Each row is where one point has got to under a steady rotation. How many ticks took it there?
The counts run from 0 to 1163.
[127 162 139 130 137 180 126 115  97 148 181  85 117 129 109 113 129 136
 178 172 150 155 101 152 146 145  99 109 173 121 125 179 143 146 127 169
 171  83 118 136 116 138 140 143  89 107 100  83  73  86 115  99 136  99
 177 160 140 147 143] => 1095
[146 166 146  92 112 168 147 106  76 128 164 138 118 151  77  99 140 117
 128 124 135 167 142 117 160 100  93 116 195 159 156 148 159  79 128 161
 133 160  96  95 129 134 145  95 124 121 133  91 111  97 159 118  89 129
 146 105 122 123 145] => 434
[161 162 136  95 139 113  81 115  90  86 194  88 126 152 121 131 175  99
 126 142 121 184 181 108  81 138 105 104 137 133  95  90 114 140 105 108
 127 121 154 110  91 140 114 145  78 126 121 121 128  75  76 123 124 149
 121 172 122 123 115] => 781
[117 163 134 130 163 145 143 125  88  90 185  89 147 133 103 128 101  86
 159 113 159 136 135 151 146 131  86 123 164 133 103 151 133 111 131 151
 132 112 114 110  78 106 101 153 119 119 115 103  89  67 102  97 123 128
 175 146 147 132 109] => 385
[157 102 190 167 164 129 123 158 129 123 157  94 117 150 128 178 147 108
 134 154 119 160 119 166 106 142 133 146 105 119 132 150 123 153 131 131
 147  76 123 124 131 107 135 146 117 169 106 153 108  40 165  91 139 124
 127 142 129 177 134] => 789
[107 107 177  91  97 107 140 101 158 106 167 150 109 127 132 125 143 173
 169 117 143 143 178 112 125 111 114 126 134 147 136  97 138 148  45 138
 140 177 114  97 103 152 130 111  91  97  94 109 123 121 155 192 131 123
 107 120 154 134 147] => 437
[161 108 177 113 118  88 119 125 143  72 176 147 114 134 159 122 167 128
 143 121 125 186 189 101 113 137  92 115  99 149 124  94 126 151  75  77
 120 131 125  89  97 132 120 133 105 112 134 167 152  82 134 158 107 132
 108 142 140 130 119] => 556
[150 140 157  89 154 157 124 114 132 117 171  98 111 132 108 124 105 128
 176 142 149 175 144 110 140 145  65 105 154 119 130 161 164 106 155 128
 161 118 132  96 120 122 152 130 114 112 139 112 108  48 159  98  75 138
 134 151 114 119 132] => 23
[126 138 140 130 116 141 133 135 115 117 155 142 114 154 146 108 149 209
 168 107 114 133 163 114 154  99 102 143 125 179 150 124 121 160  78 141
 114 144 104 105  96 164 120 108  75 102 110 101 128 136 166 160 160 144
 137 152 159 103 164] => 250
[140 182 135 118 123 110 126 139 121 127 173 143 124  96 141  94 126 132
 192 121 162 128 162 119 148 157  46 117 127 139 108 167 117 153 115 120
 139  83 113 127 104 134  95 107 139  97 120 145 129  98 103 110 121 129
 194 135 168 133 127] => 1059
[114 118 139 126 155  81 130 150 152  91 177 137 110 129 145 133 119 117
 191  75 153 146 163  96 147 135  51 123 105 139 120 139 126 119 124 103
 124 120 107  85  95 116 108 124 129 137 130 163 139  80 174 106 117 149
 162 143 160 122 113] => 56
[103 101 169 131 119 126 161 111 115  90 178 143 101  99 148 160 112  94
 143 105 124 112 160 152 116 116 111 118 138 133 112  83 105 128  56 121
 131 159 128  89  60 119 111 144  97 121  88 154 163  94 118 125 135 135
 118  95 145 164 121] => 194
[164 108 180 158 116 169 155 132 120 129 172 113 120 179 110 139 140 137
 144 160 124 136 103 190 136 103 173 142 161 159 172 134 128 143 115 190
 127 130 103 117 117 131 139 137  83 132  81 117 107 103 159 113 148 129
 129 148 137 170 157] => 995
[135 135 139 108 136  98 134 114 126 132 153 139 101 134 118 138 123 159
 169 105 131 125 166 154  85  88 103 139 133 112 116  88 106 148  74 150
 139 180 133  89  71 153 130 108  77 104  61 139 156 111 140 108 121 166
 122 101 160  76 129] => 506
[163 111 161 150 126 102 138 131 119 127 152 158  98 115 149 162 140 102
 125  98 102 129 175 136  80 128  95 138 130 137 117  91  95 126  77 109
 123 150 121  96  93 132 138 124 116 144  98 180 172  73 123  92 112 159
 128  77 135 127 132] => 89
[106 151 141 152 139  83 136 130 127 113 215 103 128 162  92 126 166  91
 170 133 169 128 105  89 149 142 118 115 132 129 158 166 156 136 106 135
 118  83  89 103 115 133  97 123 134 151 142 142 121  99 165 131 125 107
 171 177 141 173 137] => 361
[126 143 189 107 127 102  83  91 135 136 172 106  91 113 118 166 162 110
 164 190 121 146 143 125  80 144 133 121  91 107 141 167 127 163  71 133
 138 109 159 102 119 160 145 112 101 126 108 159 126 101 134 133 122  87
 109 151  91 171 159] => 220
[155 152 191 103 137 132  82 122 110 144 160 105  92 145  97 149 169  94
 131 201 124 170 140 156  83 126 133 117  98 104 141 176 143 160 117 136
 137  98 163  99 143 142 149 102 113 128 131 153 106  85 130 115 106 112
 117 139 102 158 154] => 221
[147 111 174 168 119 125 173 151 102 110 162 100 136 183  91 155 153  74
 109 116 106 149 102 171 137  89 151 167 154 163 152 113 110 131 126 168
 106 123  95 124 126 106 116 121 107 163  85 110  93  85 138 117 149 138
 133 120 165 168 134] => 378
[161 127 156 167 132 145 159 178 137 162 145 130 114 134 147 144 104 157
 161 126 104 108 128 199 149 107 108 158 130 144 140 160 116 152 148 171
 136 104 113 115 106 111 134 125  93 132  64 136 124  76 168  75 133 152
 171 105 172 132 136] => 391
[139 188 124 131 152 114  74 128 128 126 168 100 108 128 117 136 139 135
 177 161 132 125 159 127 107 126 100 132 103 110 105 157 114 164 117 129
 129 109 162  76  69 170 114 106  72 103 107 146 143 109 119  74 126 151
 142 189 134 121 140] => 699
[123 115 183 150  96 140 129 137 143 110 180 136 100 101 169 155 151 138
 148 164 114 123 159 157 114 135 127 127 104 144 135 125  94 157  43 124
 134 105 123 123  90 137 127 144  99 111  86 165 137 101 116 147 174 101
 125 138 136 181 149] => 1079
[146 121 162  98 142 155 127 114 105 114 130  91 132 177 103 146 142 144
 112 134 108 189 175 157  92  81 134 154 151 140 116  89 114 147  96 156
 141 161 135  99 109 132 141 125  50 128  84  79  93  86 121 128 135 157
  84 139 148 104 124] => 1006
[106 152 140 145 103 117 151 121  80 112 191 149  91 138 119 118 167 139
 135 102 141 158 152  89 133 116 112 122 183 168 137  84 120 112  48 141
 121 157  75 107  95 155 107 130 119 123 107 121 154 124 139 155 143 154
 160  99 150 127 142] => 761
[158 165 152 130 167  84 116 114  99 146 182  78 106 158  95 159 152  47
 122 147 143 138 113 159  80 120 112 126 151 100 138 150 130 118 129 158
 138 107 133 123 114 139 131 110 122 140 112 144 125  62 121  84  86 130
 123 108 101 151 132] => 396
[ 91 169 165 129 107 118 123 122 152 156 161 138 114  74 157 137 127 143
 191 110 133 124 191 114 122 129  80 145  91 134 132 170 113 171  51 106
 141 125 133 107  82 154 117 104 108  92 118 121 110 106 138 132 117  87
 138 136 126 138 155] => 836
[104 132 164  96 148 103 106 107  97  90 187 116 136 179  59 117 149  93
 168 132 168 145 125  90 155  99 115  99 148 119 122 127 142 100 125 152
 117 135 103  64 139 140  77 106 111 145 129 110 129 113 167 138 115 157
 134 173 157 142 127] => 37
[106 148 146 130 123 162 145 107  86  82 190  92 135 166  98 122 119 119
 134 108 147 149 115 131 158 131 108 125 205 157  91 111 126 119 113 168
 133 119  79 122  99 128  93 146  87 125  90  93  83  88 115 130 156 142
 170 145 183 131 113] => 678
[130 143 158  95 121 130 105 123 110 105 146 127 125 167  79 121 166 135
 131 118 127 173 188  86 122  83 109 128 127 134 122  95 111 127 100 114
  96 179 121  54 108 145 104 102  86 138 133 109 147 115 132 133 122 175
 107 156 140  82 144] => 39
[169 164 144 106 166 130 109 124 105 104 160  80 120 129 114 146 131  86
 126 124 121 168 167 136  87 124  85 145 118 113  97 136 113 144 133 104
 133 110 151 108  79 109 125 133  84 129 116 121 103  59  75  82 106 135
 119 151 129 115 108] => 489
[144 180 135 121 149 159 130 131  79 118 161  88 118 140 105 116  97 122
 154 126 153 139 142 179 164 110  74 143 154 130  79 140 109 137 171 153
 145 113 124 103  83 108  93 127  90 109  91 105 112  94 106  70 143 158
 170 157 189 123 114] => 491
[125 171 157 160 123 143 155 127  61 147 150 100 115 139  78 150 158  70
  98 134 113 134 107 166 136  90 124 149 168 150 131 148 105 130 120 170
 123 120 103 130 121 125 110 104 130 140 100 118 101 106 105  94 133 128
 143  89 161 174 136] => 85
[110 141 167 135  98 162 119 143 122 168 134 161  81 101 118 153 131 187
 151 134  99 137 171 132 120 107 119 152 116 151 147 153  96 164  72 164
 149 149 137  91 101 159 141 102 103  95 106 149 159 129 167 126 142 139
 136 106 149 124 181] => 425
[174 121 194  88 109 170 151 124 126  98 136 150 100 134 146 121 126 151
 118 118  97 173 193 139 125  91 103 126 116 172 158 119 140 137  78 115
 123 164 121  91 106 130 163 115 101 119 123 119 120  91 143 153  96 134
  89 121 106 128 155] => 333
[101 132 162 129 132 101  84 136 156  99 154  95 112 109 143 167 150 129
 157 134 124 158 174 103 132 136 105 145  57 137 107 142 102 183  66 106
 129 101 136 100  98 138 110 118  82 132 129 133 102  97 136 154 148 109
  99 182 142 138 134] => 45
[114 122 168 111 129 112 135 170 166 123 132 129 124 108 140 120 110 138
 194 130 140 136 166 148 159 126  60 143  73 119 105 182 125 170 116 127
 158  89 114  92 138 105 115 102 144 121  99 133  97  90 168 114 128 127
 141 125 187 150 125] => 940
